The rows of R fall into a few groups, and each row is roughly a mix of its group's hidden directions.
R:
[[  1  12 -28  -9 -14  10  -7  -4  11   7]
 [-10 -10  -9 -11 -19   2 -18  16 -12   3]
 [ 11  -5  16  -5  22 -12   0   7  -4  19]
 [ 13 -18  -4  -4  18   5  22  -4  -6   9]
 [ -5  16   9   1 -16  -3 -28   5  -8   0]
 [ -2  -5  17  14 -15   5  14   0  22   8]
 [ 31  -9   8   1  -4  -5 -13   0   6  13]
 [  2 -21 -13   6  10   6   0 -10  24   3]
 [ 12 -24  -4 -17 -12  -2  11  11  -9  -6]
 [  1  31  -3   9 -10   0 -14  11  -1   4]
 [ 16  14   2 -15  -8   9   3  16 -12  17]
 [ 11  20  20 -11   7  -1  -6  15  10  -8]
 [ -9  27  -2   6  -2  13  -7 -19   8  -2]
 [  0  15  25  -2  -9  -4 -14  16  -7  -8]
 [ 10   4   1 -25  13 -15  -1 -15  12  -2]
 [ 24 -19 -10   4   3   3   7 -10  16   3]
 [  5  10  24  -2   6  15  12   2 -19  -6]
 [  3   3  -3  -8 -35   8 -11  -4   1  -4]
 [ -6 -21  -5 -20  10  10  15  -1   5 -13]
 [ 10   7   1 -12 -14   6   2 -16 -20  19]
 [-26  11  -8  -4  -6   8   1  16   0 -16]
 [  4  -5 -16  -4   9  -5 -18  -8  14  23]
 [ -7  -4 -11   7 -32  -3  -2  -3  12 -10]
 [-10   5   9  -1  15 -14   2   3 -25 -16]
 [ -4 -25  -7  -8   8  15  12   1  13 -12]
 [-15  19  19   5   8   6 -16  -6   2 -12]
 [-12 -13  -4 -22 -16  11 -14   3   9   7]
 [-22 -18  -6   7   9 -14   7 -14   1  -9]
 [  9   1  -3   3 -22   1 -24   2  -5 -18]
 [  2  -1  17  -7  22 -17   2 -11  14  -8]
 [ -1   9  27  20   6   4 -13   8   3  -5]
 [ -9  15  13   2  17   4  -4  24  -3 -10]
 [ -3  -4 -26  -7   4 -25  -7  -2  -5  -5]
 [-14  -5   3  13  17  -4   2  -8 -23 -13]
 [-10   8 -14   3  19   8  17 -17   7 -10]
 [ -6 -23 -10  -5  -7  -2  19   0 -20   0]
 [-10  -2   7  -6 -13 -24   0   2 -23   0]
 [ -3   4  -8  -3  20  23  17  -1 -13   1]
 [  7 -14 -15  16  -4 -16   0 -15   1  17]
 [ -5 -23 -11  -3   1 -15  -1  16 -12 -13]
 [ -9   4  26 -24  -7   2  -2   4   7   8]
 [  9   7  -7   4  13 -12  -7 -23  12  16]
 [  6 -17 -18  -4   8 -15  18  -1   5  15]
 [ 14  -5 -25  -1  -3  -4  16 -11  -9  12]
 [ -3 -10  -3 -22   0 -20  17  -9  -4   9]
 [ -2   2  34  -9   9  -7   4  -3 -11  -1]
 [ -6  -5  22   2  11  -2  -8  17 -12 -18]
 [-22  -4  -3   9 -17   7   3  17  -9 -13]
 [ 11  -4 -24  -8  -4   3 -10   7  22   5]
 [ -2 -12  13  11  13  11  17  19  -7   8]
 [ -2 -24  -1 -20  -4  19  -3  -3   1  10]
 [ 15 -14 -16  -7   7  -3   2 -13  -4  23]
 [ 18   0  -8   6  -5   5  15 -16  19  14]
 [ -9   0  19 -17  12  -2 -18   2 -10  14]
 [  9   3  14  -4  -4  10  18   6 -26  -6]
 [  6 -18  -9 -21 -18   4   6   6 -10  -9]
 [ -3  16  18  13 -14  -3 -15  16  -4  -6]
 [ -4  10  -4 -13   4  13   4   7 -19  24]
 [ 26  -5  -5 -10 -20  -2  -1 -13   6   8]
 [ 18   3 -10 -10   2 -14 -24  -1 -12   6]
 [  5  -2  30   0   7  10 -14   7  -9   8]
 [  2 -17  -8   2   3 -10   5  -2 -31  -7]
 [  0  -4  -9  -5 -17   8  -4  -4 -26  16]
 [ -1   6  28  -8  -9  17  -1   9  12   4]
 [  4  20 -18  -9 -11   6   3   6  20  11]
 [ -3 -27   8  13  -7  17 -11   5   2  -6]
 [  7   5  14  12   9  -4 -10 -18   3 -24]
 [  1   0   2 -16 -16  26  -9  -2  11   9]
 [ -8   3  13  10  11  -6 -11 -10  17 -23]
 [ -2 -23  20 -17   8   4  10   4  -1   9]
 [  8 -15 -13  14 -22  -6  -7  16  -4   2]
 [ 14 -11 -12  -6  -2  -8  15  18  19   6]
 [ 24   2 -10  12  -1  13 -15   6 -14   7]
 [ -3 -22  -5   5  -5  -8   9  -5 -24  14]
 [  7  23   7  16  12   3  10   7 -11 -14]
 [ -7  -2 -11  27   1  20  -2  -3 -13   5]
 [ 10  12  27 -10  -1   9 -17  -5  -1  -5]
 [  3  12  -6   9   9 -30   2 -14  -9  -2]
 [ 26   2   8  12   7   6 -19  -4   0 -11]
 [  4  -7  -3  -4  -6 -11   6 -22  27   2]
 [-27   6  -8   8   6  11  15  -3   1 -15]
 [ -7   0  22  13 -14   7 -11  15  14  -6]
 [ 29  -6 -11  -8 -13   0   9   7   2  11]
 [ -4   1 -11   8  10 -15  14 -16  22   7]
 [  1 -22 -10  -1   5  26   6  13  -6  -3]
 [  0 -25  18  -5  -2  21  -1   6   3   3]
 [ -6 -16 -20  20   1 -14 -10  -2  -7 -11]
 [ -6   1  -1 -19   0  12  -5  13 -27  -6]
 [ -7 -17  -6   4  13 -18  17 -14  -7  -8]
 [-22  -8  -6  15   2   2   0 -23  12   0]
 [  8  18  12 -10  11   5 -22   3  12   8]
 [-15  -2   7   8   3  -1 -22   3 -12 -22]
 [ 12  -8 -14  -5 -16   4   7  -9 -17  19]
 [ 13   2  -4  -7 -14   5   6 -23 -10  20]
 [ 11  27   4  -1   0 -13   0  -9  15 -12]
 [ -4  -3  16  20  -6  -4  -3  20   0  19]
 [  8 -15   0  -2 -12   0   0  -7  25  20]
 [ 14  -8  -4  -2  32   4  12  -4  -4  -4]
 [  9 -24   9   0  16  14  12 -11   4   1]
 [-28  15   7   0   5  11  13  -8   6  -8]
 [-18   2   0   0  12   8  18 -11   9 -21]
 [-19  18  -4  -4 -12  -7 -19   7  -4 -12]
 [ 11   4   8 -22  24  -7  -4  -9  -7   6]
 [  7  -9  -5 -10  -9   7   7   2  25  21]
 [-17  13 -10  15  -5   7 -15  11  16  -4]
 [  6  -3 -15  21  -8   2   7   5   5  25]
 [  5  -4 -17 -10  10  -3  22 -15  10  13]
 [ -8 -12 -11  -7  -5 -27   7   6   3  17]
 [-14 -14 -21   7   0  12  19  -1   4 -11]
 [-19   5  14   1  11  -5 -16  11  -1 -21]
 [-16   9  -4  11  -7  23 -10   1 -13  14]
 [ 16  17  11 -15   3  -2  14  -8  12  12]
 [-31   3   2  13   7  10 -10  -3 -10  -2]
 [ -7  21 -18 -13   1  -7  -8  -8 -17  -7]
 [  5  13   1   9 -11  18 -15  24   3   1]
 [  0  -7 -18 -10  -2 -24 -10 -10  13   9]
 [-18  -4   5 -14  12 -10   0   9 -22 -12]
 [ -9  20  -1   1  -8   0 -25  17   7   3]
 [ 13 -22  14  19   7  -5   4 -14   0   3]
 [  8 -18 -12   0  -1 -30  -5   2   6  -5]
 [ -4  20 -23  -2 -15  12 -11   5   6  -4]
 [-10  15  13  -7  11 -17  -1  -2 -21 -11]
 [ -7  -6  12 -14 -14  21  -5  14  15   6]
 [ 18 -20  11  10  -2   6 -12   4  -5  19]
 [  3   1   3  -5  -9  -3   0 -36   0   7]
 [ -2 -29  10  -4   5 -15   9   5  10  11]
 [ -1   0  30  -8  -6  22  -6   0  -1  -1]
 [-11  21   3  10  25   2  -6 -10   1  -9]
 [ -3 -11  21   3 -22   3  -2  11   6 -17]
 [ 19   1  -4   3   5  -1  24 -15  11  12]
 [-26  -9  -2  14   7  -1 -13   6   5 -17]
 [ -5  17   8  12 -18   2 -23  -4   2 -10]
 [ -7  15 -19  -5 -13 -19 -14   6   8   2]
 [ 18  -1  11  -7  -8  15  -8  21 -13   8]
 [ -6  18  26 -15   6  -5   2  -1 -13  -4]
 [-13  15  10  11  -5   5 -10  19  -4 -19]
 [ 18  12   0  16   0  17   7 -16   7  10]
 [  6  -9  15  10   0 -27 -13   5  12  -3]
 [ -3   9   8 -27  14  -8  12  -4 -15   4]
 [-21   6   7  13   3   1  10  -5  10 -24]]

Which two rows in each list fit none of the groups? Every other row fits one group, some only roughly. Give them in the order they come.
  * z_664: [-11  -3 -19  21   4   4   4 -20  -9  -8]
  * z_608: [ 11  12  20  -2  14  -8  -5   4   5 -22]
  * z_3: [ 12 -11 -12  -2   6 -23 -12   8 -13  12]
  * z_196: [ 11 -12  -5 -11  -5 -12   2  14 -26  -9]
  * z_972: [ 15   5  -3 -31   7  -7  -9   2   8   7]
  * z_319: [  5 -20 -16  16  11 -13   8   8   1 -12]
  * z_690: [  8   7  24 -10   0 -10   4 -20   8  13]
  * z_843: [-11   1 -27  22  -9   4   9  -4   3   1]
  * z_869: [  0  -4  20 -24 -10  12   3   4  -3 -15]
  * z_829: [  3 -11  -2  -6  -4 -32  16  -2  -7  -4]
  * z_14: [  5 -13   9 -10 -11  -6  -2 -15  21  18]
 : z_664 z_829
  * z_753: [ -9  -9  -4  -2 -23  14 -20  -1   5 -14]
  * z_435: [ -2   7   2  -9  -6  11  -6  30 -10  14]
  * z_561: [  5  25   7 -15   5 -10   6 -18  -9   5]
  * z_464: [-13   3   7   8 -10   7  -2   6  32   2]
  * z_910: [-16  29  -1  -6   3   4 -13   9  -7   5]
  * z_21: [ -4 -26  -6  20  -8   4 -12   8   5   8]
  * z_376: [ 9 -5 26 21 -6 11 -9 -5  6 -2]
  * z_688: [ 13 -14 -10  23  -2  18  13  -2  -1   5]
  * z_398: [-12   6 -28   7   5 -11   9  -9   6  11]
  * z_892: [  2   2  -2 -27  -4  -9   3 -14   7  20]
  * z_317: [ -5 -14  12  14   8 -28   0  -1  -7  -9]
  * z_527: [-19  -2   1 -18  17   2  14 -15  -8  -6]
 : z_753 z_464
  * z_893: [-13   6  -6  -9 -28  -8 -10   7  -6  13]
  * z_325: [  8  -1  17 -16  19  11  10 -10   0 -14]
  * z_36: [ -7  17   4  15  15  -7  -1   4  18 -18]
  * z_10: [ -5 -24   6  14  -5 -15 -18  -9   0  -1]
  * z_965: [  9  -9   1  15  19   1  10  -2 -22 -13]
  * z_651: [  6  -1  -5  -4  19 -21  21  -7  -6   8]
  * z_614: [ 17   5  -7   3  -3  12  16 -11  -8  23]
  * z_95: [-28  17 -15  -6   3   0 -10   9  -1  -1]
  * z_593: [ -6   7 -10 -28 -12  14  -6   2   6  10]
  * z_823: [  7  -2   1   5   1   7 -14  28 -13 -15]
  * z_758: [-11   2   8  14   1   1   6   9  -4 -31]
  * z_50: [  6  14  -4 -15 -17  -4   4  20   3 -16]
  * z_400: [-15  12 -29   4  -1  13   7   4   5   0]
 : z_36 z_758
  * z_146: [  8   7   1   5 -21  17 -13 -17  10   9]
  * z_595: [ 13  -7 -11  -6  18 -19  -2  -1  -3  20]
  * z_405: [  2  -5  11  -9  -2 -20 -27   3  11   4]
  * z_390: [ 14   2  -1 -17  20 -10   6  17  13  -2]
  * z_80: [  4   1 -16  15  23 -12 -10  -7  -1 -13]
  * z_518: [-22 -18 -17  -2  -6 -15  -5  -1   7   7]
  * z_629: [-18  21   3  10 -12 -16   1   1  -6 -13]
  * z_401: [-12   9 -11  -9  18 -12  -5 -21   7   7]
  * z_229: [ 14  20  -4  -7 -22   3   3  -2 -11  13]
  * z_23: [ -2   9 -24  15  12  -9  10   7  -9 -14]
  * z_589: [-19  -1  -4  -5 -17   9  -8 -17  16  11]
  * z_591: [  6  -4   2  25   2  -7 -16  -9  16  12]
 : z_390 z_229
  * z_951: [ -4  -6   2   6  -2  -4  25 -27   6   0]
  * z_875: [ 8 21 17 24 -5 -2 -3 -6  3 -5]
  * z_641: [ -9  -5  -3  -9 -16  23 -13   8   7 -15]
  * z_968: [ -1 -21   8  13  11 -20  13   9   6   4]
  * z_471: [-19  20  21  -1  11  -1  -1  -6   8   7]
  * z_397: [ 10 -12  18  10 -15  11  -4  -3  19  10]
  * z_452: [-16 -29 -13   4   7  10  -2   2   8   4]
  * z_540: [ -8   6   1  10   5  12   9 -29   5  13]
  * z_680: [ -2   0 -21   7 -21  -8  -7  13  -7  15]
  * z_919: [ -3  -1   3   1   9  12  23  -9 -25   5]
  * z_129: [ -7  19  11 -21  -6 -12 -12 -13   2   3]
  * z_360: [-16  11  28   4   6  14   7  -2   4   1]
  * z_66: [-11 -19  -6   8   1   0   0  -3  24 -19]
  * z_448: [19  0  2 24 22  3 -2  4 -2  4]
  * z_140: [-10 -19 -11 -14 -12 -16  17   7  -1   2]
 : z_951 z_641
  * z_643: [-20  14   8  14   7 -11   4 -10  19   5]
  * z_516: [  5 -10   0   5  -2  -5 -18  17 -14 -23]
  * z_209: [  6 -15   5  -1   3  24  19  14  -9  -5]
  * z_808: [  0 -21   2   4  25  -4  10 -12   6  -9]
  * z_579: [ 20  14  -1   5   5 -17   0 -20  14   3]
  * z_420: [ 11 -17  -9  18   9  -5  10   2   9 -20]
  * z_725: [  7  10  -2  12  -3  25   2   5 -18  15]
  * z_797: [-17  14  14  -7  -5   9 -19  -4 -16   3]
  * z_82: [ -3  -9  -3   9 -10   4 -19 -19 -20 -10]
  * z_669: [  5 -21  -4  20  -1  18  -4   6  -1  15]
  * z_305: [  9  -3 -15  -2  26  -8 -10  -4   4  18]
  * z_759: [ -4   3  30   8  10 -11  -3   7   9  13]
  * z_620: [ -4   9 -19 -26 -12   9  -8  -6   6   6]
  * z_153: [  8 -15   8 -13   2  -1  22  -5 -12 -18]
 : z_808 z_305
  * z_642: [ -8  -8  11   8   9 -13  13  26   8  -5]
  * z_826: [  9   7   4 -14  18   5  16 -11 -21   0]
  * z_465: [-12   7  10   4  16  -4  14 -27   1  -2]
  * z_971: [ -7  -8 -15 -13   0   5  27  -1  -2  15]
  * z_9: [ 14  22   4  -9  -8 -21 -14   4   1   2]
  * z_831: [-12  19   0 -17 -14  12   0 -17   4  -6]
  * z_519: [-15   1  -7  -9   7  14  25  11  11  -5]
  * z_133: [ -1   3 -17  10  10 -24  -9   3  18  -3]
  * z_782: [ 13   4 -27   3  -6  20   0  -9   6   5]
  * z_970: [-11  -2 -12 -15  20  -4   5   6 -21  10]
 : z_519 z_133
  * z_928: [ 23  -4  10  -6  -5  -9  13  17 -10  11]
  * z_858: [ -1  22   9  -6  -3  12   6 -13  -6  23]
  * z_293: [  1   2 -14  21  -7  19 -15  -4  -5 -12]
  * z_938: [ 12 -15   1  24   9  18   6   6  -5  -7]
  * z_31: [ 20  -2  23 -12 -10  16  -3   0   3   2]
  * z_953: [-12  -3 -19 -14 -15  -6  -9   8  18   7]
  * z_600: [ -7  22  -9   3  -8  -7  -7 -17  -9 -17]
  * z_705: [-10  20   5  -1  -6  12  -3 -15 -15  18]
  * z_450: [ 11 -11  -8   1 -10   0 -22  11 -17 -15]
  * z_201: [ 13 -14   6   6  18   0  13 -19 -16   2]
  * z_112: [ 13   6   8  17  16  13   4 -10 -17 -11]
  * z_369: [-10 -20  -6  18  -6 -17   4 -14   8  -7]
  * z_279: [-13  12  11  -1   1 -30  -6   0  -8 -10]
 : z_928 z_600
  * z_815: [ -9  25  -1   4 -14 -14   7   2  -6 -18]
  * z_606: [  2 -16  -4  29   4  -7  -4   1 -12 -13]
  * z_382: [-10 -12  -4  14  16  18   3   4 -21   5]
  * z_357: [ -4 -21   8 -16   7  12  14  18   1   2]
  * z_65: [-11  16  20   0  18 -14 -10  -7   8   0]
  * z_310: [  1   3  -6 -37   9  -2   0  -3  -4   2]
  * z_804: [ 16   9   8 -23 -18   2 -10  -2  -7  11]
  * z_15: [-12  12 -20   7 -18   4 -14  -5  -5 -13]
  * z_12: [ 27 -12   8  -3   4  10  -1  -1 -11  17]
  * z_254: [  9 -25  -1  16   1   5  -9  -2  17  12]
  * z_6: [-20   6  24  -3   2 -13 -12  -1 -11  -6]
  * z_573: [-12  -6 -32   5  13   0  -4  -7   5  -8]
  * z_278: [  0   5  13 -28  -7  19  -2  -4  -8  -6]
  * z_671: [ 12  20  18  -2 -11 -11  -4   6   5 -18]
 : z_382 z_573
  * z_252: [ -2  13   6   3   9  -6 -14  30  -8   5]
  * z_107: [ -5 -20   2  15   6  14  -3  12 -14 -17]
  * z_549: [ -3  -5 -33  -6   6   6   8  -6 -11  -6]
  * z_873: [ 17  -7 -13   8  -9 -10  -4   4   1  27]
  * z_396: [ -5 -34  -6  13   0  -9  -6  -1   1  -2]
  * z_380: [-16   3  13   0 -17 -15 -17   6  15  -4]
  * z_824: [-22   4  18 -14  -5 -16  -8  12   2  -6]
  * z_827: [-10 -10 -15 -29  -8  -6  -3  -9   4  -4]
  * z_980: [-19 -14  -9   0  11 -10  10  21  -8  -4]
  * z_491: [ 23  -4  -3   7  -5   2   7 -28  -6   5]
  * z_351: [  4  -9  -1  -9  -4 -31  -7  -6  10  13]
 : z_252 z_827
  * z_11: [ -9 -15   4 -20  10 -18  -5  -7  12 -12]
  * z_742: [ -4  -1   3  19   3   5  -2 -32  -2  -8]
  * z_514: [ -4  24   1  12  -8  -5 -19  -9  -8 -12]
  * z_817: [ 18  -3  18  -2   5  16 -18  -9   9  10]
  * z_661: [ -1   9   6  -3   6  -2  19 -11  27  11]
  * z_485: [ -4 -11 -11   4  16 -28  10  -1  -9  -2]
  * z_147: [ -7  16 -14  10  10  14  -2  -4  24  -6]
  * z_851: [ -8   7  -6   3   0  10 -14  17 -25 -13]
  * z_475: [ 11 -15   2  10  18  14   3  12 -12 -16]
  * z_26: [  6  -8  -4  19  -1   2   0 -28  15  -6]
  * z_266: [-12  -5  19  -1   5  -1  -9  24   1 -17]
  * z_756: [ 17  16  21  -1 -12 -15  -4   6  -4  -8]
 : z_817 z_266
  * z_241: [ 19   3   5   1  -4  -6   1 -26  12  15]
  * z_204: [-27  13   7  -6   4   4   0   3  19  11]
  * z_575: [  9   4  -8 -20 -15  17 -15   9   7   8]
  * z_922: [-6  5 11  1  7 27 22  2  4  6]
  * z_173: [-21  22  -7   1  -1 -16  -6  -7   8 -10]
  * z_124: [ 20  -7  10  -5  11   1 -18  -1  12  17]
  * z_712: [ -3 -15 -12  -3 -12  23  -1   4   6  20]
  * z_747: [ -5  -1 -11 -15 -33  -5  -4   0   1   3]
  * z_885: [ -9 -31  -5   7  12  -2   0 -12   8   7]
  * z_76: [ 15   6 -14 -13  12  14  -5  -8 -22   2]
  * z_913: [ 14  -4  21  12 -13  11  -3 -10  14  10]
  * z_863: [  9  26  -4  -4  -2 -16  -1 -20   2   8]
 : z_575 z_712
  * z_167: [-16 -15  -3 -19  11  -8   2  -7  15 -13]
  * z_930: [  4   1   7   8 -26  -2 -18   9   0  17]
  * z_45: [ 12 -17  20 -11   0 -10  13  -6  -3  15]
  * z_764: [  3   8  -4  25  21 -10   0 -12  -2 -11]
  * z_967: [ -7  -3 -16  -1 -12  10   9  -4  -3  29]
  * z_489: [  7  21  -8  14 -13 -13  -9 -13  14   1]
  * z_583: [-12 -23  -5   5  -7 -20  -6  10  14   3]
  * z_25: [ 10 -16   1  -1  -9 -17   1  16  -1  23]
  * z_524: [ 1 13  0 14 15 18 18 -3 -1 17]
  * z_438: [ -7  -5  -1  13 -18  -9 -19   3  22   3]
  * z_861: [-12  -2  -3 -31  11 -12  -7  -6  -5   5]
 : z_45 z_764
